In the rows, 128 means zero.
Each path below is one point turned by a fixed rotation once a step. After each direction that follows a path, write how fast that rotation turns it, in degrees a step (0 if it stays still).
Each turn is a multiple of 5 degrees from 10 to 175, or 0.
Each row of a path follows its step; steps can be skipped.

step 2: [136 119 129 123 120 136 131 133 130 120 134 121 133 127 129 124 127 138
 121 125 130 126 136 122 133 130 114 127 116 124 129 127 132 119 122 125
 140 130 132 129 136 131 127 122 125 128 132 124 128 125]
step 3: [125 119 129 123 124 126 136 135 134 136 132 121 124 131 133 132 127 131
 129 123 133 129 131 127 134 131 136 130 119 132 137 131 134 124 130 131
 131 130 130 119 127 120 133 118 130 136 141 129 119 120]
step 5: [127 127 130 138 116 126 133 131 140 129 131 136 124 128 124 133 124 121
 124 129 132 122 136 136 137 135 125 128 121 125 125 122 126 130 126 131
 132 137 133 124 128 136 119 139 127 126 134 135 129 122]
step 7: [125 128 119 122 124 129 120 131 136 122 141 131 121 130 133 123 127 125
 135 136 118 128 138 131 130 123 126 133 121 128 136 123 124 123 126 129
 135 125 133 134 134 120 126 123 135 126 128 122 132 117]
step 8: [131 122 124 115 120 128 128 132 128 127 130 125 119 130 130 142 120 130
 120 131 129 128 141 131 126 126 135 124 123 128 126 129 130 128 128 134
 139 131 135 135 131 125 130 134 139 126 133 120 126 138]
step 11: [130 138 120 131 123 129 133 128 133 131 140 130 137 131 126 128 136 129
 126 128 125 131 135 127 129 138 139 136 118 133 132 135 122 132 130 129
 129 125 132 123 132 130 129 143 132 120 131 123 127 131]
step 12: [118 129 124 121 121 132 120 129 127 118 143 129 130 129 131 132 127 134
 135 127 130 130 139 125 126 125 133 131 122 126 122 124 118 127 138 119
 119 132 124 124 125 134 136 131 134 125 129 130 128 128]
step 13: [126 134 133 125 134 130 128 119 128 124 126 134 124 137 137 136 122 130
 135 129 137 129 141 125 135 127 130 121 122 127 131 133 124 117 127 127
 128 129 135 125 130 127 137 131 133 120 125 123 140 124]
step 14: [129 138 125 125 120 130 135 130 128 121 123 129 134 138 126 130 126 139
 131 122 133 135 131 136 127 130 130 134 122 131 123 132 128 115 127 120
 142 129 133 129 126 127 128 122 132 131 127 129 137 138]
step 15: [131 126 130 129 128 136 128 125 128 133 131 135 133 134 128 129 125 127
 123 121 126 128 139 126 126 132 130 136 117 123 128 131 136 121 129 121
 123 130 118 115 127 120 117 119 139 132 130 127 130 133]
Directions:
[129 127 129 126 127 126 129 127 128 128 128 127 129 124 127 128 128 127
 128 130 128 129 127 127 126 131 127 127 128 128 126 130 128 126 129 127
 126 126 129 129 131 127 127 127 128 128 130 124 125 128]  45
[125 129 129 126 126 130 128 130 128 128 126 127 127 126 128 129 128 129
 128 128 127 128 127 126 128 125 128 127 127 126 129 127 130 125 127 126
 131 127 128 129 129 125 129 128 128 127 127 125 131 129]  60

step 1: [126 129 123 132 125 127 122 129 121 135 128 124 124 127 123 130 130 129
 125 137 122 122 132 124 132 132 117 121 124 122 131 118 130 133 138 119
 120 115 124 118 136 124 129 123 130 134 128 130 127 127]
step 3: [123 123 128 133 132 122 126 127 131 130 131 130 142 134 127 131 127 122
 136 137 129 137 119 120 127 132 118 129 122 124 131 120 120 131 118 122
 128 125 129 130 134 121 132 135 127 133 125 128 125 126]
step 6: [133 119 128 125 123 131 118 124 132 128 124 127 134 127 129 125 118 123
 130 117 122 122 131 131 123 129 121 123 128 124 128 117 128 138 122 127
 119 122 123 123 128 121 134 129 128 138 128 129 127 121]
step 9: [134 119 133 126 141 129 123 120 134 136 129 135 122 133 133 127 124 129
 120 122 125 127 119 131 133 126 128 135 123 128 130 131 134 136 122 128
 125 134 129 126 122 128 120 133 125 134 134 134 122 122]
step 10: [130 121 133 134 133 127 129 123 130 129 109 127 119 121 136 126 132 129
 126 119 123 130 118 125 131 131 136 135 125 127 131 129 120 120 129 128
 127 122 129 123 127 122 126 123 128 126 131 133 137 129]
step 11: [136 118 125 131 121 136 115 125 128 139 127 131 126 122 132 122 129 125
 123 123 133 120 127 121 122 134 136 121 133 135 130 136 125 125 123 128
 121 129 127 123 124 125 126 125 128 132 121 128 130 121]
step 12: [125 120 126 137 127 132 134 127 127 138 132 129 128 126 121 131 125 131
 120 123 126 126 138 124 137 128 133 130 126 128 126 133 122 132 129 119
 132 124 133 121 127 124 118 119 127 133 132 141 126 119]
step 15: [138 127 125 139 134 122 139 123 120 131 121 129 132 123 128 131 131 120
 129 131 127 132 122 130 132 127 119 131 126 130 128 129 114 124 127 120
 129 125 124 126 121 134 127 124 138 131 127 133 130 122]
step 16: [131 124 126 137 125 126 128 123 118 135 132 121 132 119 135 130 131 126
 121 125 133 115 126 126 132 134 123 122 126 132 131 129 122 119 137 129
 121 129 120 129 134 136 132 134 129 127 131 119 121 125]
step 18: [126 125 131 126 132 128 134 119 118 129 134 133 135 131 123 135 126 127
 136 124 122 129 131 130 121 123 120 119 127 126 135 122 122 124 132 116
 124 127 115 130 126 129 129 127 116 132 126 124 129 126]
Directions:
[129 129 128 126 129 128 130 129 129 129 129 127 130 125 128 127 129 125
 131 126 128 128 128 128 127 130 127 130 127 127 127 126 129 130 128 126
 130 127 124 130 130 129 129 129 126 128 128 126 125 129]  25
[124 127 129 129 129 128 130 130 128 126 130 128 127 126 130 130 128 129
 127 127 129 131 130 126 128 132 129 130 125 127 128 129 127 127 128 128
 127 128 129 126 129 126 130 128 129 127 130 130 126 128]  155
[130 127 133 128 130 131 128 128 129 131 129 126 127 129 127 130 129 130
 128 129 127 126 129 127 128 128 126 128 129 125 128 127 130 130 132 131
 128 127 130 128 127 129 128 128 128 127 130 129 126 130]  90

step 1: [125 125 125 123 123 121 131 132 125 124 132 128 125 128 124 129 123 126
 137 138 129 132 126 127 124 119 122 129 130 126 133 131 124 125 128 134
 130 135 134 132 118 124 124 123 135 120 131 114 125 132]
step 2: [124 124 128 121 125 132 136 134 132 132 129 118 122 129 132 129 117 130
 123 138 126 133 129 128 128 131 121 130 145 134 139 127 130 126 124 120
 126 129 126 135 127 130 127 132 129 128 126 126 131 127]
step 4: [123 125 113 123 119 124 126 126 126 126 129 119 127 121 126 120 127 128
 134 125 131 129 133 131 133 124 136 124 127 129 133 136 122 124 133 136
 133 126 132 134 130 124 133 137 129 127 127 134 124 129]
step 5: [131 129 122 126 132 134 124 127 128 132 126 123 122 122 119 131 116 124
 127 131 130 123 121 133 131 125 127 122 135 135 127 125 119 132 129 130
 129 130 132 132 134 112 123 124 131 123 125 128 125 126]
step 7: [131 131 128 125 121 115 133 127 128 125 126 126 123 127 124 121 129 136
 123 130 123 121 124 134 125 128 126 124 121 127 120 134 132 135 123 127
 129 122 132 136 131 132 129 135 128 121 119 124 123 135]
step 10: [123 133 133 121 120 125 128 124 122 120 130 129 126 134 134 117 122 138
 123 129 127 127 127 120 123 130 120 130 143 124 130 129 118 129 131 132
 124 128 126 132 128 127 132 130 125 126 126 128 124 133]
step 11: [123 122 129 130 125 119 125 118 121 126 119 123 124 129 134 125 128 120
 131 141 124 121 128 129 130 129 123 124 134 129 131 127 128 134 131 129
 127 138 138 127 129 137 127 133 129 122 125 127 128 126]
step 12: [127 124 127 129 132 136 126 127 127 120 124 126 132 120 128 122 125 126
 138 130 132 126 137 135 124 130 132 124 135 129 139 134 128 125 116 124
 137 135 128 133 124 127 125 138 127 128 122 124 124 125]
step 14: [128 127 122 119 122 122 130 133 125 123 130 129 127 131 130 133 127 138
 128 141 130 128 125 134 132 131 128 111 138 129 129 133 128 124 128 131
 127 127 131 118 132 124 128 126 126 123 132 132 125 125]
step 18: [124 126 124 130 124 119 130 122 133 126 126 132 126 129 129 122 124 132
 131 132 124 134 123 126 116 123 123 117 133 127 133 131 119 132 125 118
 129 128 131 133 126 120 128 114 130 131 126 129 125 128]
Directions:
[128 127 127 127 127 127 131 133 128 129 129 128 127 128 127 129 126 129
 127 129 127 131 130 129 127 129 128 127 126 128 127 127 130 127 125 127
 128 128 126 124 127 130 128 128 128 126 128 126 128 130]  60
[127 128 129 129 126 128 128 128 130 126 131 129 127 130 130 127 128 129
 125 129 126 128 126 128 130 131 128 127 132 127 127 128 129 128 128 126
 128 125 130 127 129 128 131 125 129 130 127 127 129 129]  95
[126 128 129 130 127 128 125 130 129 127 127 128 127 126 126 126 126 127
 128 130 128 129 128 127 129 125 128 128 126 128 127 131 129 130 128 128
 132 128 130 125 128 130 128 130 130 130 128 130 125 128]  95
[128 130 126 128 128 127 130 128 126 127 127 125 127 127 128 127 132 128
 126 130 129 130 127 128 129 127 130 127 129 127 130 128 133 127 129 128
 129 126 129 128 126 127 128 130 126 128 129 127 128 125]  145
[128 129 128 129 124 126 129 129 126 126 131 128 128 127 127 130 129 128
 129 128 127 127 129 128 129 128 129 126 128 127 125 129 128 129 132 130
 125 128 127 130 127 129 129 129 128 128 130 128 126 130]  110

step 0: [125 130 123 122 126 128 137 127 130 130 127 132 128 125 124 136 126 121
 123 129 127 124 118 126 123 134 121 128 121 129 124 130 124 134 132 127
 133 125 134 130 133 123 126 130 130 141 128 124 122 128]
step 3: [138 135 133 137 130 126 134 123 124 122 127 126 134 125 131 126 131 125
 121 132 129 127 120 135 125 137 127 121 125 127 126 128 127 127 131 128
 132 131 124 137 125 129 135 135 123 128 127 132 128 126]
step 5: [128 134 129 128 136 123 128 125 127 130 120 125 133 121 119 135 135 124
 132 125 130 132 127 132 120 131 136 133 121 122 126 127 125 131 129 129
 131 134 123 136 128 125 129 125 132 133 130 124 132 134]
step 6: [139 127 121 128 124 126 131 130 127 125 130 138 131 120 129 128 132 134
 135 120 118 132 127 126 130 133 127 124 135 123 128 128 134 120 136 127
 125 130 127 127 130 133 129 129 123 123 129 128 131 131]
step 8: [127 131 122 130 126 130 128 117 132 129 129 133 123 116 122 131 128 127
 131 131 124 123 119 133 128 132 131 127 134 136 126 124 129 127 132 125
 136 132 133 126 128 127 139 128 124 127 133 132 134 127]
step 9: [125 124 125 118 126 131 130 129 126 127 119 136 129 141 125 130 122 125
 123 120 131 131 122 124 127 132 123 133 128 125 125 129 131 126 138 132
 135 124 130 121 126 134 127 127 127 125 127 127 128 128]
step 10: [135 129 135 128 133 132 130 129 130 123 130 131 122 122 128 128 130 124
 131 129 134 135 125 124 117 126 122 128 128 132 131 123 125 140 127 130
 136 128 131 133 133 127 136 132 134 127 134 128 134 130]
step 11: [129 119 129 130 122 122 132 134 129 129 126 126 129 124 125 120 116 133
 120 122 127 129 126 133 128 131 122 127 132 125 129 123 128 120 137 133
 130 126 126 132 123 125 137 130 129 129 130 135 128 126]
step 12: [130 126 131 131 135 119 123 121 126 128 128 134 134 132 142 132 129 122
 127 128 131 132 122 128 122 126 122 126 122 127 127 128 129 131 132 131
 136 130 130 133 130 122 128 126 131 134 120 125 126 123]
step 14: [128 123 132 123 129 127 135 132 128 127 125 125 136 130 135 142 131 129
 129 119 129 133 128 133 130 131 132 133 130 127 131 125 126 123 137 132
 129 128 127 133 133 125 123 119 123 127 120 131 133 132]
Directions:
[130 127 125 127 129 127 131 131 129 127 126 129 130 129 131 128 128 127
 129 129 125 126 125 127 128 130 126 127 127 128 126 130 129 128 129 125
 129 129 126 129 126 129 126 128 127 128 127 129 128 126]  125
